(in the rows, 128 means zero)
Turns in one plane each, and the order they were made in; the first pair answered:
turn Q:
[129 119 132 118 118 118 123 144 119 120 130 139 133 131 118 121 121 125
 124 144 146 129 120 129 123 143 108 121 162 115 123 134 141 121 117 125
 140 126 128 131 126] -> [125 109 125 115 121 111 125 141 126 122 158 135 134 132 114 129 112 120
 127 134 144 125 115 131 127 142 121 122 151 123 122 132 142 122 127 131
 134 128 139 126 130]
[140 138 122 134 115 109 163 132 109  90 152 105 167 141 108  89 141 127
 122 159 120 152 137 105 114 135 108 126 126 125 115 112 154 103 119  78
 126 114 114 141 124] -> [136 127 114 132 117 103 165 129 118  92 184 100 171 141 104  97 133 124
 125 148 115 146 132 107 119 134 121 126 114 133 113 108 156 106 131  86
 121 116 128 136 130]
[ 64 130 116 118 114 161 163 151 104 142 113 114 105 152 155 131 148  92
 143  88 130 159 102 113 138 148 133 118 103 141 125 142 137  97 112 152
 157 130 128 103 125] -> [ 78 131 131 117 113 148 152 160  84 125  80 118 101 142 158 113 151  95
 140 114 139 159 117 104 137 159 110 132 120 108 128 141 135 108  88 138
 157 130 128 108 123]
turn C:
[115 154 106 130 121 194 184 121 165 177 127 130 101 123 167 181 141 174
 114  94 108 153 106 145 133  99 140 107 106 182 156 102 130 115 168 138
 121 116  88 134 137] -> [109 163 116 122 116 195 194 119 160 170 138 120 116 136 183 167 135 160
 128  83 105 169 121 147 143 115 130 108 111 183 153 106 126 101 150 141
 139 115  86 145 126]
[115 122 145 140 103 124 151 132 146 132 196 108 134 156 138 133 110 112
 155  93  82 130  79 153 137 101 128 116 100 127 101 165 119 110 117 130
 116 153 160  99 131] -> [135 106 124 154 122 125 133 144 142 149 157 130 102 125 133 160 127 155
 130 122  76 114  73 141 113  73 133 122  99 118 130 153 121 141 143 117
  79 147 154  91 159]
[116 130 149 129 104 127 118 146 108 111 114 119 116 110 140 108 147 113
 111 129 141 103 165 126 108 136 104 146 150  91 125 130 115 128  73 126
 127 124 116 139 116] -> [107 128 150 124  96 123 122 139 127 107 142 115 126 120 115 106 139  89
 120 121 155  87 140 137 114 137 127 139 140  95 101 139 120 122  82 136
 133 136 126 128 105]
[126 127 100 128 124 118 139 130 142 147 148 142 133 133 120 152 131 123
 123 131 132 117 108 147 118 132 137 112 103 154 127 129 122 135 137 161
 111 145 137 112 128] -> [135 132  98 132 133 123 134 136 123 149 121 146 123 124 147 151 139 146
 113 139 116 133 132 137 112 132 113 118 112 151 149 122 119 144 127 152
 105 134 126 123 139]
turn P:
[127 122 142 119 134 102 130 136 131 114 157 121 132 101 117 121 119 102
 153 136 129 125 131 130 145 126 137 127 121  95 107 145 120 136 115 130
 126 150 143 123 131] -> [119 140 135 127 131 131 147 118 140 133 162 120 139 116 122 144 123 108
 158 115 126 138 115 136 142 115 154 118 110 137 105 145 131 114 147 134
 126 142 127 119 131]
[155 116 115 143 144 125 148 100 153 118 138 160 101 127  98 151 124 154
 154 152 152 145  98 112 149 135 172 160 108 109 150  89 165 136 155  97
  89 124 144  84 163] -> [160 115 117 143 147 120 146 105 148 116 129 163  99 122  98 147 127 157
 152 158 151 145 105 109 147 135 166 163 111 101 151  88 163 141 150  93
  89 124 144  87 163]
[129 125 141 138 112  97 141 139 145 139 144 150 121 122 126 122 104 115
 142 143 132 118 133 134 131 145 134 138 143 102 127 127 118 124 111 105
 118 145 146 131 120] -> [120 133 136 142 110 115 153 129 156 151 160 146 128 135 126 137 103 111
 148 126 132 125 120 141 133 139 148 129 134 130 122 128 124 112 132 113
 122 142 141 129 120]
turn K:
[136 130 150 130 120 148 128 134 137 142 111 139 122 145 122 110 122 114
 125 131 126 126 141 137 124 145 110 128 144 122 110 138 125 116 119 118
 132 132 124 127 111] -> [135 108 141 127 129 129 127 138 137 140 151 131 116 138 136 118 107 120
 126 122 106 128 155 131 132 149 112 139 132 123 125 128 123 126 119 127
 120 129 145 128 127]
[106 115  98 132  94 117 138 110 149 131 110 131 141 116 137 128 112 137
 115 113 165  84 111 158 109 133 117 110 162 126 158 108  78 154 104 140
 110 171 155 149 106] -> [113 110  88 139 106 120 149  99 144 140 133 131 139 115 153 155 105 159
 122 107 148 103 114 151 114 127 130 126 146 150 179  90  93 153 134 139
  90 156 162 147 128]
[131 118 126 129 133 132 134 134 133 148 142 125 111 128 108 145 133 128
 117 132 122 120 111 128 127 117 149 131 128 126 138 117 128 143 140 125
 114 132 133 116 142] -> [132 128 130 130 127 140 133 134 134 147 119 127 115 130 101 140 140 123
 114 135 133 117 102 132 121 115 146 126 135 124 129 124 128 140 136 120
 123 136 121 116 132]
[102 159 120 129 157 150 138 131 115 122 137 122 128 157 162 128 113 138
 128 131 133 182 136 117 135 134 122 137 153 144 149  97 136 104 123 122
 125 120 138 119 136] -> [ 99 166 129 125 149 152 129 138 119 116 110 124 128 159 146 104 121 120
 122 138 151 167 130 125 128 138 112 124 168 125 131 114 125 102 102 119
 143 133 127 121 117]
turn B:
[119 131 103 128 140 115 129 127 147 128 134 133 122 113 117 140 110 129
 101 129 125 110 136 129 123 115 127 137 133 144 122 123 122 135  87 149
 118 115 135 102 123] -> [118 133 108 126 137 113 130 127 147 123 135 132 125 113 113 136 109 122
 104 128 129 110 138 130 127 119 124 136 135 141 118 125 123 131  81 151
 124 116 136 103 118]
[124 143 161 122  99 122 124 117 137  88 127 117 158 148 100  94 119  94
 153 130 161 125 111 126 136 163 122 128 143 106  92 141 129 103  98 122
 169 140 130 120  98] -> [143 127 156 131 121 106 140 105 111  88 163 116 153 139 140 131 102 140
 166 133 125 165 140 100 152 167 131 174 119 125 136 104 155 112 127 115
 129 106 152 122 145]
[126 134 133 122 116 149 111 128 151 125 173 134 137 141 141 145 125 109
 121 110 140 114 114 144 128 111 136 150 100 159 114 135 118 129 127 149
 128 132 141 123 100] -> [129 132 134 122 117 145 113 125 147 125 178 133 137 140 145 146 122 112
 124 111 137 119 117 141 132 113 137 157  98 161 118 131 121 129 129 150
 125 130 146 122 103]
[122  97  97 116 139 119  87 143 144 115 164 122 111  93 112 106 118 138
 117 119 124 104 142 136 110 126 146 121 121 116 126 125  97 162  99 148
 100 142 149 125 133] -> [121  99 102 112 136 115  88 143 144 109 166 119 118  96 110  98 115 128
 120 118 128 105 142 136 114 134 145 122 122 112 122 128  96 159  94 148
 107 146 152 126 127]
Pairs:
(two turns a pair)
[105 127 153  86 125  88 102 127 126 116 148  88 148 118 184 108 101  89
 119 116 145 135 149 152 108 150 107 109 140  50 146 112 122 112  90 129
 127 119 158 154 119] -> [113 118 115 108 147 114  89 133 137 157 116 111 108  93 189 153 126 143
  85 119 123 122 137 151  74 107 115  96 132  80 181 101 118 135 137 124
  87 109 138 149 150] => B then B
[177 124 166 124 145  73 108 131 112 117 117 132 116 127 125 117 144 126
 100 149 128 148 111 134 164 120 131 205 140  80 118  81 123 150 101 116
 113 124 159 128 128] -> [144 166 140 138 137 147 136 101 151 172 120 129 129 161 129 153 159 124
 100  90 121 160  70 163 147  89 159 155 129 169 102  97 120 107 159 134
 132 122 113 125 106] => Q then Q
[127 108 122 121 142 146 165 106 143 124 164 109 145 132 154 133  97 147
 150 105 129 156 128 136 142 149 131 112 118 133 156 125 129  88 144 155
 140 109 122 129 133] -> [138 129 120 134 138 173 157 111 142 137  92 125 134 130 137 134 125 160
 133 127 151 145 108 139 117 130 127  95 137 132 150 136 129  87 153 140
 142 111  90 127 122] => C then Q
[144 146 145 126 117 136 126 104 119 115 123 126 143 138 105 134 120 128
 142 137 135 143 116 116 147 137 139 146 133 138 114 130 153 110 132 120
 126 112 114 140 128] -> [154 133 143 127 123 122 116 114 110 112 111 132 129 122 109 130 124 142
 133 153 130 135 129 107 140 133 130 154 136 119 128 125 150 129 124 113
 114 110 119 140 137] => B then P
[106 113 117 143 111 150 121 137 150 132 155 142 119 122 150 132 136 149
 102 107 112 130 142 126  99 119 118 124 116 130 146 109 125 142 116 120
  94 114 136 126 129] -> [112 136 123 151 107 171 125 129 146 135 116 149 125 128 143 133 150 152
 100 118 128 135 129 128  92 114 120 122 124 134 138 115 134 131 124 108
  99 111 117 125 120] => P then K
[116 158 129 130 131 177 136  98 165 101 117  90 110 140  83 137 158 138
 139 133 150 107  80 143 103 116 128 149 112 150 114 155 141 136 161  87
 125 152 132  89 132] -> [115 140 131 115 140 148 108 133 149  87 101  87  90 116 117  98 161 137
 122 143 126  99 134 136  96 129  74 147 135 102 135 158 104 167  93  88
 133 159 134 113 129] => C then K
[108 129 113 124 128 144 116 140 138 150 109 138 109 125 117 113 164 114
 102 126 125 105 136 131 118 133  99  99 153 102 132 167 129 127 110 106
 128 133 119 142 115] -> [ 94 112 103 118 129 132 125 130 156 150 176 125 118 133 106 128 144  99
 115 104 120  99 121 136 132 135 131 101 127 120 125 160 136 122 132 124
 122 136 145 132 123] => Q then P
